In the rows, 128 means zero.
One turn sends every row of this set to another row. A few are shown first. Where does it send the rows asked after them?
zeda: [114 113 112  95 137 171 119 114 117 112 146 108 115 121 114 141 129 129
 112 129 111 126  78 124 138 141 126  88]
guke: [122 136 162 141 139 104 143 124 144 133 138  93  91 121 136 139 133 131
 133 128 156 155 145 119 158  98 104 148]
kulu: [133 133 119 108 162 143 105 120 114 167 132 128 154 118 155 135 142 101
 101 131  95 138 106 157 104 136 130 123]
pafet: [125 104 125 112 161 152 140 123 142 181 140 103 152 104 127 154 119 129
 122 115 136 151 118 130 119 104 107 169]
rapa: [144 117 133 157 119 123 121 117 113 124 110 127 143  88 106 150 151 110
 151  96 123  91 160 116 142 124 144 133]
gagak: [135 140 121 131 155 106 123  89 128 133 130 145 107  88 162 110 125 100
 100 149 135 132 150 115 129 105 113 130]
pel: [132 144 122 103 150 153 109 142 140 127 117 139 160 130 125 127 141 107
 123 125 110 142  88 150 118 143 174  96]
Donil: [123 103 126  92 121 161 148 131 107 131 109 137 130 110 131 121 120 128
 129 133 110 119  89 138 118 159 152  81]
zum: [122 122 109 111 149 163 143 120 146  88 164 136 106 108  99 133 157 123
 129 125 141 110 107 146 139 136 132 109]
mobur: [139 116 136 146 110 130 111 122 109 124  96 116 148  96 105 150 134 114
 147  95 111 100 139 102 147 129 158 110]
Zimo: [117 133 163 130 126 112 125 124 128 142 122  75 100 132 139 141 111 139
 125 128 138 167 118 102 162 103 111 125]
seved: [142 115 167 151 127 108 116 127 149 151 124 106 116 134 128 158 106 134
 107 129 131 156 135 127 142 113 110 175]
Girek: [132 109 123 109 136 150 174 134 133 114 131 164 119  95 122 114 150 120
 142 131 139 103 122 159 118 154 148 111]
nal: [119 110 129  97 142 166 132 139 149 156 117  99 162 119 103 147 105 138
 136 110 135 165  87 112 132 113 150 130]
rezov: [139 144 118 124 170 138 128 135 149 133 144 157 146 114 132 126 169  96
 125 127 128 126 127 173 111 133 150 136]
kalo: [136 119 172 139 112 116 108 137 154 132 107 101 123 147 112 156  93 140
 114 127 129 164 109 114 151 118 139 145]
vafad: [126 130 160 107 131 118 124 125 115 126  71 172 133 143 136 129 114 123
 146 131 143 137 101 101 146 159 145 132]
kugi: [126 140 126 111 134 122 104  96 120 123 103 124 120 107 151 111  97 109
 101 147 119 149 110  90 138 116 143  88]
Kufup: [130  97 123 106 139 148 159 113  98 159 133 142 121  93 154 126 137 119
 116 137 111 106 121 154 106 150 109 121]
teku: [144 125 167 153 123 110 126 141 176 120 122 121 113 138 103 154 116 134
 126 125 151 153 135 131 149 114 137 165]
legub: [128 116 126 116 158 156 156 141 175 139 138 126 152 105  93 144 135 131
 149 111 164 147 120 135 130 106 145 158]
Lod: [140 109 132 150 116 125 109 109  96 144 105 113 145  91 121 155 136 112
 137  97 106  97 149 107 139 125 133 129]
penid: [120 110 107 110 156 159 131 100 115 130 171 120 104 105 132 143 148 119
 104 132 117 113 113 144 126 133  91 127]
gokoz: [135 153 121 127 144 115 129 111 156  89 116 156 110  97 128 102 125 104
 125 143 152 136 136 108 143 112 161 102]
boti: [127 121 159 113 141 111 124 110  97 156  82 165 127 135 159 135 116 121
 130 135 133 132 116 108 136 153 110 157]
Ridi: [134 132 157 124 146 109 141 120 125 129  89 186 122 132 141 127 136 118
 149 131 157 123 132 119 142 153 126 161]
batu: [121 142 163 134 127 112 141 139 154 113 122  92 100 129 117 135 124 138
 144 125 159 162 125 108 168 104 134 121]

Zimo goes to batu
rezov goes to kulu
Where do these go?
Lod goes to mobur
zeda goes to zum
kalo goes to teku
boti goes to vafad
pafet goes to nal
gokoz goes to gagak
Girek goes to Kufup

One turn sends every row of this set to another row. A few are shown first. Where does it send the rows asked after them?
fupi: [ 97 121 121 147 100 125  93 144 115 102 119 137  97 143 104 119 107 146
 113  95 139 147 114 127 150 137 103 166 124 140 124 134 142 144 127  89
  71 123 148 143 159  93  97 129]
Bogon: [ 89 126 122 148 158 103  78 146 155 112 110 122 115 120 140 146 124 134
 102 131 146 161 129 102 148 103 156 153 136 139  83 132  86 165 121 211
 116 106 134 126 161 113 109 115]
gok: [ 77 106 118 158 148 113 116 162 129 121  95 103 105 134  71 117 121 126
 145 128 108 128 134 131 112  62 162 113 129 148 115 103 132 144 134 123
 129 113 164 122 162  86 121 125]
seg: [ 52 127 119 130 154 140 100 142 122 130 112 182  84 156 140 148 122 137
  97 161 109 136 120 139 169 133 108 150 155 122 135  80 126 155 122 141
 125 107 163 123 130  94 109 140]
Fabat: [114 159 122 166 112 135 123 146 129 100 114 124  93 167 122 123 109 124
 108  86 118 159 120 129 116 103 144 109 118 105 138 138 114 184 144 126
  87 128 161 167 134 110  90 122]
Vogi: [ 90 139 134 180 128 115 150 139 103 108 117 119 168 138 125 145 117 127
 111 102 153 156 143 120 147 120 128 137 137  63 139 112 110 152 115 113
 115 118 121 140 148  92 112 113]
birid: [118 107 107 129 166 102 150 150  96 115 144 154  89 143 128 153 107 156
  94 114 105 166 109 120 116 108 142 114 140 146 112 119 112 153  78 146
 108 137 149 116 154 115  98 127]
bam: [ 52 141 132 184 149  66  88 159  94  83 137 111 120 134  92 127 151 128
 100 128 146 183 119 118 137  99 145 119 143 123 108 156 135 147 108 168
 125 104 129 123 134  93 109  87]
riroz: [ 86 134 149 161 163 154  95 167 143 137  97 156 101 149 111 150 141 131
 170 118 117 159 121 121 132 149 134 146 141 116 100 118 156 153 113 174
 107 120 137 158 150 154 114  96]
mupep: [ 67 116 122 164  98 118  93 144  88 118 109 127 112 153 165 133 112 137
 112 123 120 169 102 133 150 122 138  98 125 122 164 119  92 166 133 141
 104 106 129 145 149 154 113 110]
Foz: [ 79 102 107 174 149 146 103 145 117 120 121 128 118 114  80 134 137 147
 166 111 160 152 158 114 144 139 140 131 121  94 107 139 132 154  98 123
  91  82 123 149 134 110 122 128]
mon: [ 75 130 127 167 168 102  97 171 112 107  83 131 120 149 133  88 148 141
 115 148 115 161 101 117 156  99 147  87 104 127 117 135 117 163 108 129
  75 137 115 130 125 136  78  99]
Dizos: [ 99 144 142 170 162 130 138 180 134 117 106 131 141 157 141 150 115 120
  87 108 117 163 119 133 165 120 131 157 119 111  87  94 138 147 115 142
 115 141 140 145 125 140  92  82]
Tomiz: [ 81 145 113 150 127 107 100 171 144 162 103 138 127 143  86  97 152 150
 133 138 136 161 105 100 165  96 125 132 152 125 158 122 152 169 122 152
 102 139 107 129 174 120  94 122]
Kube: [ 77  95 145 156 153 101  94 118 105 105  99 128  64 155 105 131 151 123
  83 160 109 124 112 122 137 126 131 135 121  77  80 120 129 139 128 143
 108  88 164 129 151  97 121 106]
git: [110 158 113 117 172 128 104 184 137 111 133 116  90 132  90 159 113 167
  87 122 135 185 138 122 150 116 127 115 135  89 114 112 122 161 136 160
 162 104 129 120 164  70 102 119]
fugad: [ 87 122 145 102 166 134 103 137 109 113 118 112  97 133 112 178 124 156
  69 156 113 157 128 107 136 149 118 124 153 107 105 101 116 146 142 146
 128  77 167 132 167 118 105 114]
tasin: [110  93 133 125 129 121 105 138 115 104 100 130  82 157 107 130 126 113
 115 157 100 163 156 123 108 105 129 122 167 147 111 135 132 126 140 153
  92 143  99 121 137 110 116 103]
zap: [ 78 142 132  89 164 112 114 178 131 113 129 156 133 129 125 128 119 125
 107 177 121 146 139 103 166 101 129 124 115 106 130  96 136 165 114 130
 147  98 142 139 143  71 107 105]
fevi: [ 54  85 115 174 150 103  84 130 106 130 111 123 112 138 111 155 107 150
 120 155 159 167 104 143 147 133 160 103 169 121  95 133 125 139 142 153
 125 134 141 149 174 130 108 121]
retiz: [ 90 122 130 133 133 109 124 156 158 108 122 130  80 137 109 111 115 139
 118 161 146 161 139 118 144  97 135  63 131  68 142 100 161 150 115 121
 146 104 120 135 152 110 114 105]
fise: [ 70 133 115 172 145 127 106 168 117 111 120 137 124 113  95 124  84 131
  89 128 131 160  87  88 146  96 153 132 198  99 107 110 131 166 127 155
 128 119 120 105 172 125  91 105]
malo: [ 72 131 130 169 149 108  99 123 154  91 107 147  39 146 130 125 135 164
 113 141 133 149 142 155 134 125 121  96 130 102 123  92 135 147 106 150
  99 101 150 120 111 103 108 125]
Nelok: [ 95 131 118 173 153 109  97 161 125 113 105 147  57 148  79 115 125 141
 109 131 129 148 108 138 144 102 145 121 131  50  95 114 144 157 133 148
 143 129 127 123 167  55 115 114]
sesu: [ 85 131  97 144 104 108  79 159 121 133 130 122 131 101 114 125 110 180
 112 121 135 158 134 129 160 117 141 148 113 156 136  92 118 190 122 149
  89 101 132 155 141 106  90 115]
Vazim: [ 86 144 139 133 173 138 135 154 138 151 105 108  90 143 104 137 113 112
 120 122  94 173 122 120 153  93 144 104 106 113 118 137 116 182 140 118
  99 137  98 167 141 141  92 114]
bif: [ 65 135 161 108 168 102 107 149 116 152 108 127 109 132  96 146 126 140
 151 110 105 156 112 115 153 118 107 151 103 134 132 128 139 154 105 117
  81 127 116 141 189 109 104 127]
rom: [ 98 142 128 159 134 118 140 130 130 112 123 146  88 109  98 128 129 145
 119 130 116 171  99 123 137  99 129 147 142 155 125 121  81 154 129 111
 176 119 110 147 162  76 117 104]

fugad goes to git
rom goes to gok
Where do these go?
bif goes to Vazim
Dizos goes to Vogi
zap goes to retiz
mupep goes to sesu
bam goes to fevi

